Families of rows that turns and mirrors carry onto each other, the same ones carrying the whole set onto itself: the rest of each named row's family, in list order
5 families of 6 rows
lele: [.15, -.26, .19, .26, -.01, .14, .05, .03, .21, .02, .14, .24, .04, -.18, .39, -.09, .24, .03, .15, -.14]
sunub: [-.05, -.05, .30, .21, .31, -.02, .14, .24, -.32, .11, .16, .35, -.15, .01, -.02, -.28, .25, .05, .12, -.19]
zikug: [-.03, -.04, .18, .28, .26, -.11, .03, .25, -.34, .04, .01, .35, -.01, -.14, -.04, -.37, .21, -.01, .10, -.14]
tene: [.12, -.04, .26, .19, .41, -.07, .03, .30, -.34, .08, .04, .39, -.02, .06, .00, -.30, .22, .04, .18, .00]
Fut: [.16, .02, .12, .13, .32, -.01, -.06, .32, -.26, -.01, .20, .35, .16, .16, -.01, -.23, -.05, -.10, -.06, -.21]
Nokit: [.13, -.24, .04, .17, .13, .10, .19, .05, .32, .04, .05, .12, .02, -.08, .14, -.02, .20, .14, .07, .09]
tig: [.23, .13, .29, .09, .26, -.08, -.02, .19, -.26, .08, -.01, .44, .16, .24, .14, -.26, .04, .04, .05, -.19]
roveg: [.05, .14, .14, .16, .35, -.05, .21, .08, -.12, .23, .07, .29, -.02, .17, -.10, -.23, .09, .21, -.13, -.22]
mibef: [.08, .17, .06, .22, .25, -.18, .13, .08, -.17, .13, -.11, .30, .10, .02, -.12, -.30, .03, .13, -.11, -.18]
rof: [.19, .14, .12, .21, .43, -.05, .11, .06, -.24, .26, -.01, .38, .07, .03, -.02, -.36, .15, .17, -.04, -.14]
dar: [.20, .09, .11, .11, .26, -.06, .23, .16, -.16, .10, -.04, .26, .06, .06, -.23, -.22, .01, .06, -.09, -.26]
fenog: [.08, .08, .17, .17, .19, -.17, -.12, .26, -.24, -.02, .05, .39, .18, .18, .11, -.27, -.03, -.05, -.02, -.15]
fezud: [.15, -.19, -.05, .26, .19, .13, -.07, -.02, .29, .09, .25, .19, .18, -.02, .35, -.11, .10, .06, -.05, .00]
tuv: [.14, .15, .14, .23, .29, -.15, .25, .25, -.17, .30, .00, .20, .05, .00, -.02, -.26, .10, .17, -.17, -.17]
Dufeb: [.17, -.13, .02, .21, .11, .17, .20, .01, .20, .21, -.12, .09, .07, -.23, .15, -.12, .21, .06, .13, .11]
gobos: [.16, .09, .22, .16, .18, -.15, .00, .40, -.23, .15, .15, .28, .18, .18, .22, -.22, -.01, .00, -.11, -.17]
Zudes: [.14, -.13, .13, .20, .08, .16, .13, -.06, .24, .32, -.06, .24, -.03, -.27, .15, .01, .17, .08, -.04, .05]
Livi: [.06, -.06, .28, .29, .23, -.11, .12, .44, -.34, .16, .13, .26, -.03, -.11, .08, -.27, .23, .01, .04, -.13]
tufum: [.19, -.16, .00, .09, .14, .22, -.08, .09, .32, .22, .17, .30, .16, .12, .29, -.08, .06, .04, -.09, .06]
gokem: [.16, -.22, .14, .26, .05, .21, -.06, .14, .07, .09, .08, .22, .15, -.22, .43, -.16, .22, -.15, .23, .01]
buk: [.12, -.30, .19, .20, .04, .31, -.08, .15, .16, .18, .20, .37, .00, -.14, .35, -.16, .27, -.04, .11, -.04]
Refim: [.07, -.27, .18, .25, .11, .19, -.13, .10, .07, .20, .19, .30, .01, -.27, .32, -.02, .18, -.12, .08, .08]
Loku: [.23, -.06, -.05, .16, .15, .14, -.07, .04, .24, .17, .05, .15, .29, .03, .37, -.11, .02, -.03, -.02, .09]
tose: [.18, -.11, .11, .10, .11, .13, -.07, .05, .25, .21, .06, .26, .16, .01, .29, .10, -.02, -.05, -.09, .12]
Fol: [.17, -.28, -.06, .15, .15, .17, -.04, -.02, .15, .22, .08, .23, .20, .18, .35, -.04, .01, -.12, -.08, -.02]
kesu: [.06, .05, .27, .10, .27, -.06, -.05, .23, -.21, .04, .21, .40, .07, .30, .14, -.19, .03, .00, -.03, -.24]
gem: [.13, -.31, -.01, .17, .14, .17, .24, -.08, .15, .28, -.10, .15, -.03, -.04, .11, -.04, .16, .02, .04, .01]
sanem: [.16, -.20, .10, .12, .06, .26, .19, .05, .29, .28, .00, .25, -.05, -.11, .10, -.10, .25, .14, .05, .04]
Faz: [.11, -.05, .20, .24, .26, .03, .10, .26, -.33, .06, .14, .34, -.04, -.15, -.09, -.33, .17, -.04, .06, -.32]
Kerud: [.11, -.43, .13, .24, .05, .22, .00, .02, .00, .19, .09, .26, .01, -.11, .37, -.09, .22, -.17, .15, -.09]

Same family as Fut: dar, Zudes, Refim, tose, Faz
Same family as gokem: sunub, roveg, Dufeb, Loku, kesu
Same family as Kerud: tuv, gobos, Livi, Fol, gem
Same family as mibef: zikug, fenog, tufum, buk, sanem

Families of rows that turns and mirrors carry onto each other, the same ones carrying the whole set onto itself: the rest of each named row's family, in list order
4 families of 8 rows
penu: [.09, -.11, .11, .26, -.18, .02, -.10, .13, -.09, -.14, .18, -.04, .23, -.04, .00, .02, -.27, -.02, .02, .11, .06, .01, .07, -.15, -.04, -.28, .02, -.03, .17, -.22, -.06, -.07, -.05, .10, .15, -.16, .03, -.30]
ruda: [.11, .02, .04, .18, .05, -.10, .03, .12, -.21, -.03, .34, .00, .09, -.10, .09, .06, -.13, -.04, .06, .11, -.07, -.01, .19, -.12, -.17, -.16, .11, -.04, .32, -.27, -.03, .06, -.18, -.03, .08, -.14, .02, -.23]
vamat: [.08, .03, -.11, .19, -.17, -.04, -.12, -.25, .06, .12, .21, -.02, .16, .30, -.11, .08, .08, .09, -.09, .04, -.19, .03, .05, -.14, .10, .22, .02, .33, -.01, .05, -.34, .04, -.10, -.05, .08, -.06, .20, .30]
zesa: [.27, -.17, .04, -.05, -.17, .01, -.13, .05, -.03, .18, .12, .13, -.07, -.11, .00, -.03, -.23, .10, -.30, .06, -.16, -.14, .03, -.03, -.13, .00, -.04, -.06, .18, -.29, .00, .04, -.34, .04, -.18, -.01, -.04, .09]
mida: [.05, -.12, -.26, -.08, -.16, .13, .10, -.28, .06, .18, -.04, -.13, .09, .12, -.04, .23, -.03, .23, -.04, .20, -.25, -.03, -.14, .10, .27, .08, -.05, .11, -.13, .27, -.37, .06, -.17, -.01, .08, -.08, -.06, .08]
rel: [-.10, -.11, .12, .06, .11, .02, .12, -.16, .08, .20, .14, -.26, -.01, -.02, .05, .20, -.27, .07, -.09, .30, .01, -.01, .09, .13, .13, .01, .17, .22, .05, .31, -.18, .18, -.06, .05, .29, -.12, .26, .08]
gutot: [-.21, -.04, -.24, -.06, .11, -.02, -.01, -.16, -.04, .12, -.01, .03, -.06, .11, -.16, .07, .07, .21, -.03, .10, -.21, -.05, .06, .25, .07, .15, .00, .19, -.27, .10, -.15, -.05, .01, -.04, .16, -.09, .24, .23]
mogot: [.10, -.13, -.10, .07, -.24, .32, .07, -.22, .07, .17, .13, -.18, .22, .11, -.02, .18, -.08, .17, -.08, .22, .03, -.17, -.18, .00, .28, -.01, .01, .19, -.05, .28, -.24, .03, -.02, .02, .12, -.14, -.06, .10]
Dugas: [.29, -.15, -.04, -.02, -.12, .14, -.33, .02, .01, -.06, .13, .07, -.04, -.05, -.09, .02, -.08, .24, .02, .00, -.19, -.07, .05, -.11, -.02, -.04, -.03, -.05, .20, -.38, -.01, -.12, -.13, -.14, -.03, -.03, -.06, .00]
zer: [.00, -.15, -.21, .19, -.07, .01, .03, .14, -.28, .07, .02, .01, .04, -.16, .00, .13, -.22, .15, -.09, .03, .02, -.13, -.12, .09, -.07, -.21, -.11, -.13, -.18, -.16, .10, -.06, -.31, .11, .11, -.25, -.10, -.17]
zafe: [.05, .02, -.18, .20, -.16, -.07, -.09, .16, -.13, -.11, .18, -.02, .10, .02, .06, -.06, -.39, .17, .08, .16, .01, -.11, .16, -.02, -.10, -.11, .08, -.10, .13, -.27, -.04, .15, -.27, .11, .12, -.31, -.01, -.22]
pefiv: [.02, -.25, .01, .02, -.06, .13, -.08, .12, -.12, -.14, .12, -.14, .13, -.23, .04, -.04, -.14, .12, .00, .08, -.06, -.07, -.11, .01, .00, -.31, -.07, -.01, -.06, -.12, .11, -.21, -.14, .04, .15, -.16, -.02, -.32]
mipu: [-.07, -.05, .02, -.01, .14, .03, -.01, .11, -.29, .04, .26, .00, -.03, -.24, .10, -.03, -.05, .02, .05, .04, -.24, -.18, .17, -.04, -.19, -.17, .05, -.03, .07, -.24, .10, -.09, -.25, -.13, .15, -.10, .01, -.15]
ruv: [-.16, .08, -.05, .15, .01, -.01, .12, -.22, -.07, .20, .12, -.15, .09, .14, .02, .16, -.14, .06, .00, .08, -.25, .07, .19, -.13, .16, .05, .10, .15, -.06, .36, -.43, .25, -.16, -.01, .24, -.12, .17, .06]
siguv: [.03, -.11, .09, .08, .11, .05, -.29, .08, -.10, .02, .24, .05, -.08, -.21, .02, -.08, -.13, .16, .01, -.11, -.27, -.02, .22, -.20, -.08, -.12, .08, .05, .06, -.25, .10, -.07, -.20, -.21, .16, -.06, .08, .02]
gula: [-.05, .08, -.21, .09, -.01, -.09, -.09, -.16, -.01, .08, .03, .03, -.01, .34, -.22, .15, -.01, .15, .04, .14, -.10, -.07, .16, .13, .01, .18, .06, .17, -.02, .00, -.33, .07, .12, .05, .09, -.05, .32, .21]
Ruba: [-.22, -.06, -.12, -.12, .00, .10, .06, -.26, -.05, .24, .06, -.17, .01, .04, .01, .10, -.04, .13, -.05, .13, -.42, -.07, .08, .04, .17, .07, -.04, .19, -.26, .31, -.28, .03, -.23, -.07, .23, -.02, .11, .08]
fiv: [.09, -.18, -.06, -.13, -.02, .13, .14, -.17, .21, .11, .07, -.26, .02, .04, -.04, .15, -.16, .21, -.13, .32, .03, -.02, -.14, .22, .17, .05, .07, .11, .11, .29, -.19, .08, -.02, .12, .04, -.08, .14, .07]
Vapi: [-.18, -.10, -.13, -.07, .04, .01, .01, -.26, .09, .31, .11, -.01, .05, .20, .01, .25, .09, .11, -.01, .06, -.11, -.15, -.06, .16, .03, .16, .04, .11, -.36, .02, -.22, .00, -.12, -.12, .29, -.09, .22, .16]
ruma: [.13, -.10, -.16, -.15, -.23, .04, -.18, .14, .03, -.04, .21, .07, -.03, -.04, .03, -.20, -.27, .26, -.10, .11, -.17, -.12, .10, .03, -.11, .02, .04, -.06, .22, -.33, -.01, .06, -.31, .05, -.11, -.09, -.05, -.03]
rolod: [-.07, -.09, -.01, -.01, -.08, -.04, -.17, .15, -.06, .05, .27, .07, -.12, -.18, .13, -.11, -.40, .12, -.08, .13, -.26, -.16, .24, -.01, -.11, -.02, .09, .00, .04, -.30, .10, .05, -.38, -.11, .18, -.14, .01, .00]
felo: [-.03, -.18, -.22, .02, -.12, .00, .01, .16, -.13, -.10, .15, .05, .06, -.19, .11, -.13, -.27, .20, -.01, .11, -.09, -.04, -.01, .15, -.02, -.15, .04, -.07, -.10, -.20, .11, -.03, -.31, .04, .06, -.31, -.16, -.15]
govon: [-.14, -.09, .07, .00, .09, .04, .05, -.26, .08, .30, .25, -.26, .12, .21, .09, .26, -.16, .08, -.05, .15, .04, -.10, -.02, -.01, .00, .07, .12, .03, -.08, .24, -.22, .23, -.11, -.02, .28, -.10, .28, .00]
duk: [-.07, -.09, -.15, .02, -.03, .06, -.14, -.30, -.02, .17, .15, -.16, .03, .12, -.07, .06, .13, .21, -.08, .07, -.33, -.12, -.08, -.05, .11, .16, -.06, .30, -.27, .13, -.17, -.11, -.24, -.12, .22, -.06, .19, .22]
tave: [-.16, -.02, .06, .17, -.04, .26, .07, -.19, -.06, .24, .23, -.26, .18, .07, .04, .08, -.11, .12, -.06, .09, .00, -.13, .05, -.17, .14, -.04, .13, .23, -.07, .41, -.22, .14, -.05, .02, .25, -.18, .14, .04]
manag: [.15, -.19, -.12, -.10, .03, .07, .05, .07, -.18, -.03, .20, -.06, -.01, -.24, .08, .09, -.01, .13, .02, .15, -.17, -.15, -.12, .10, -.08, -.15, -.06, -.08, .13, -.28, .13, -.15, -.26, -.07, .01, -.10, -.14, -.21]
Zano: [.00, -.21, -.06, -.15, -.06, .13, .15, -.27, .22, .27, .16, -.11, .19, .18, .08, .27, -.05, .10, -.15, .15, .04, .02, -.23, .17, .14, .11, .10, .03, -.05, .20, -.23, .13, -.03, .00, .09, -.07, .06, .08]
Tego: [.06, .05, -.11, .03, -.25, .03, .06, -.25, .08, .18, .04, -.04, .13, .28, -.08, .18, -.09, .07, -.06, .18, -.22, .01, .11, -.04, .19, .13, -.01, .13, .04, .16, -.53, .18, -.06, .06, .06, .01, .07, .11]
Ziz: [.25, -.03, -.09, -.02, -.13, .05, -.04, .07, -.14, -.02, .19, .11, .06, -.04, -.03, .08, -.06, .06, .02, .16, -.09, -.14, .05, .03, -.14, -.09, -.02, -.09, .32, -.43, -.07, -.08, -.09, -.02, -.09, -.02, -.12, -.14]
fesug: [.07, .04, -.15, .35, -.10, -.06, .02, .17, -.25, .03, .10, .04, .14, .00, -.02, .05, -.21, .09, -.07, -.02, .12, -.01, .04, -.09, -.16, -.19, -.02, -.17, .05, -.15, -.04, .13, -.22, .22, -.03, -.23, .02, -.21]
zef: [.06, -.08, .13, .01, .01, -.01, -.18, .05, -.15, .26, .19, -.01, -.16, -.15, .06, -.06, -.26, .07, -.23, .02, -.25, -.20, .19, -.14, -.22, -.05, .01, -.02, .09, -.21, .09, .07, -.45, -.01, .05, -.05, .12, .02]
kinam: [-.08, .02, -.12, .00, -.03, .00, -.01, -.26, .13, .27, .14, -.01, .16, .42, -.06, .14, .08, .10, .00, .00, -.04, -.01, .03, .05, -.06, .20, .09, .05, -.08, .04, -.37, .16, -.01, .01, .05, -.03, .26, .12]

Same family as ruma: zafe, Vapi, rolod, felo, govon, Zano, kinam
Same family as zesa: rel, gutot, zer, gula, fiv, fesug, zef

